First come named moves, each a turn or a mirror, each shown by rows before and after it. For each pair of rows after them, which moves, in which order, take the first row to the second? The first pair is done for you.
move G:
[-16  16  32  -6   0  56  32  21 -27  42] => [ 13 -12  23 -24 -11  37   0  64 -38  12]
[  7  10  11  25 -24 -20  21  27  -4 -27] => [ -5  21  16  34 -20 -13  35   8   0 -17]
[-9 16 -7  0  1 -4 -3 -6  5 20] => [  3   3 -13  -8  -4 -12 -16  13   1   6]
move E:
[  6 -58  27   1  21  38  16 -22  15   1] => [ 31 -36 -17 -16   1 -15 -27  27  23 -47]
[  7  -6  26 -10   3  28  18  26   8 -70] => [ -1  41  -2   7 -13 -12  21  42   6 -61]
[ -1 -65  41  29  19  22  -1  34 -47  28] => [ 22 -59  15   9   7  -9 -35  66 -42 -10]
[  4  34 -29  28 -13 -35  -8  -9 -10 -15] => [-13  13   7  37   2   6  24 -42 -17  15]
move C:
[ -6 -48  12  -8   0  32  10  -6 -16  21] => [-12 -43  16   1   2  29  25  -2 -11  21]
[-27  40  11  -5  23  30  27 -33  63 -29] => [ -1  11 -13 -40   6  32 -50 -60  40 -16]
[-10  17  -1  29  -3 -20  12  13 -23  47] => [ -3  10  -7  18  -8 -17 -16   5 -30  50]
[  9  -9   8 -20 -16  29 -16   0  -5  -4] => [ -5   1  18  -5  -7  30  20  11   6 -11]
move V:
[ 16 -23 -13   6  16 -28  13 -10  19  -3] => [  7 -17  -4  12  20 -17  24 -19  21   3]
[-12  15 -31  44 -17  -2   7 -42 -28  65] => [ -3  12 -35  34 -22  -5 -14 -33 -36  67]
[-14  79  16 -30   4  32  43  -7  39 -39] => [-16  78  19 -46  -5  54  24 -12  16 -21]
Now pairs of rows:
Each pair is two moves apart.
[-27  37   8   2   9  12  12  -1 -14  10] => [ -7  16  -6 -18  -1   4 -36   3 -29   7]  C, G
[ 16 -38  10  -1  -1   0 -37 -33  -5   8] => [-10 -11  26  30  14   4  33 -30  13   8]  G, C
[-21  -9  15  50  26  -6  59  28  -2  11] => [ 10 -22 -31   8  -6 -27 -54   1 -36  33]  C, E
[ 24 -20   5   7 -13  -5 -16  15  33 -23] => [ 10  13   0  33 -15 -22  11  18  34  -5]  C, E
[  8  65  17 -61 -13  12 -13  31 -35 -28] => [-14  92  21 -35   4  13  22 -11 -17  -4]  V, G
[ 25 -55  10   5  19  -1 -20 -13  -5 -25] => [  6 -39  25  26  31   1  29  -6   9 -26]  C, G
[  3  28   2 -28  -9  10 -27 -33   4  31] => [  5  27  -5 -20 -14  -2 -29 -27  -4  37]  V, E
[-10  34 -28  -4   7 -25  22 -14  47 -27] => [-16  36 -34   2   1 -18   2 -47  28  17]  C, E
[-13 -41  40  23  19  21  24  12  -9   8] => [ -7 -43  40   6   9  29  -2  18 -28  14]  V, V
[ 50 -48 -20   1   0  -8 -30  30  -7  -2] => [ 7 -7  5 40 18  6 63 20 20  9]  C, G
[  0 -25   4   7  -1 -16   9  51  27 -31] => [-21  -7  25  16   8  17  44  23  32 -10]  V, V
[  9  -4  -9  34 -16 -25 -25   8 -27  76] => [ 33 -59   6  -9 -10   2 -56  13 -19  29]  E, E
[ 19 -17   7 -41  -6  24 -28  53 -13 -58] => [-33  36  33  -2  16  51  59   3  13 -24]  C, G
[-43 -17  61  20   4  39  44 -20 -11  55] => [ -7 -60  49   4 -10   7  17  82 -22 -11]  G, C
[ 14  58 -48 -53 -25  14 -79 -13 -24  -2] => [-19  87 -45  21 -12 -10  -5 -37 -23  61]  V, E
[ -1 -29   9  11   7  20 -12 -16 -26  31] => [ -9 -23  20  15   6  24   7  -1 -32  32]  C, V
[-16  -5  14  -8  13  24  17  -6  -2  -2] => [-18  10   5 -13  10  19  14 -10   7 -10]  E, G
[-29  53 -15   8   1 -36  11  -4 -12  26] => [-12  31 -22   0  -9 -49  -1  38 -16  -2]  G, C
[  7  15 -20 -13 -20 -12 -33  41 -29  -3] => [-24  17  18  17   5  18  41  25 -16  17]  C, E
[ 14 -55  -3  48  24   6  52 -65  17  -1] => [ 21 -45  -9  29  25   3  38 -73  37 -29]  E, G
[ -6  14 -21  -5 -13 -17 -29   5 -15   9] => [-17   2   8  -4   4  19  -8 -29 -12  25]  G, E
[ -3 -17   3 -33   8  20 -11 -16  18 -23] => [-13  -5  14 -28  12  29  14 -13  16 -22]  C, V
[ 25 -39 -10  21   5 -34 -20 -30  10 -21] => [  6 -22  -7  47   9 -30   5 -49   4  12]  E, E
[-26  43 -19  27   0  -8  22 -11  12  16] => [  7 -24  -3 -20   8  24 -17  -4  23 -44]  E, E
[-21 -22 -11   5   3   5 -34 -17 -20 -29] => [-20 -25 -14  19   9 -12 -18 -11  -5 -41]  V, V
[  5  -1   5 -16  -9  15 -22  14  -8 -17] => [-15  21   6   7  -7  16   5  -1 -16  17]  E, E
[ 34 -30 -14 -19  -8 -29 -58  31 -15   2] => [ -3  29 -12  34  -7 -49   7  28 -16  49]  E, C
[ 19  11 -10 -19  -6 -24 -10   7  17 -26] => [ 21   7 -12 -18  -4 -24 -11  -4  24 -24]  V, C
[ 33  31 -16 -19   2 -10  -2  21 -26 -50] => [  8  61  -1 -12   6  19  17 -29 -28  -7]  G, V
[ 19  25 -30 -38   3 -11 -17 -27  26   7] => [  5  39 -17 -16  12  -5  21 -31  30  26]  E, C
[  5  -1 -15  30 -21 -38  33  10 -10  14] => [-10   8  -2  27 -22 -16  46  -8 -18  30]  V, V
[-17  -4  31  -8  -6  44  12  10 -48  47] => [-11 -11  40 -11   0  40  39  53 -22 -11]  E, C
[-14  46   5  -3  -7  13  27  33   6  -2] => [-14  31  15   3  -2  22  31  32  -5  11]  G, E
[-13  29 -14  17  19 -23   7 -27  36 -10] => [ -1  -7   3  -7  26   3  -5 -34  43 -33]  E, E
[ 15 -32   1   4   9 -14 -21 -19   1  13] => [ 19 -28  -5   0   8 -20 -29 -16   5   3]  G, E
[ 13   0 -22  -4 -40   4 -40  25  -9   2] => [ -3 -10  10  -9 -17  49 -20 -33   6  14]  G, E
[-20  11  14  29  15  13  37 -35  -5  43] => [ 25 -34 -12 -12  -8  -6 -53  -6 -33  22]  C, G
[ 12 -17  11   9  23  -6  13  17  21 -39] => [ -3   0  13  10  29  13  13 -44  21  -3]  C, G
[ 35 -24  -6 -11  -7 -25 -17   0  15 -32] => [ 11  -4   7  10  11 -17  27 -33  36 -19]  V, G
[  4 -15  28 -20   6  27  -1 -36  -3  36] => [ 26  -8  -8 -37 -16  -9 -46   0 -10  11]  V, E
[ -6  44 -22  63 -23 -40  17 -15 -20  46] => [ 21  17 -37  37 -34 -47 -39  -3 -37  36]  C, G
[-27  42 -37  -2 -23 -32 -18 -73   4  36] => [ 11   5 -57   0 -27 -81 -34  -7  18 -27]  G, V
[  0 -31  18   1  13  20  12  -6  -8  19] => [ 15 -32  -1  -7   9  -8  -1  21  10 -20]  E, V
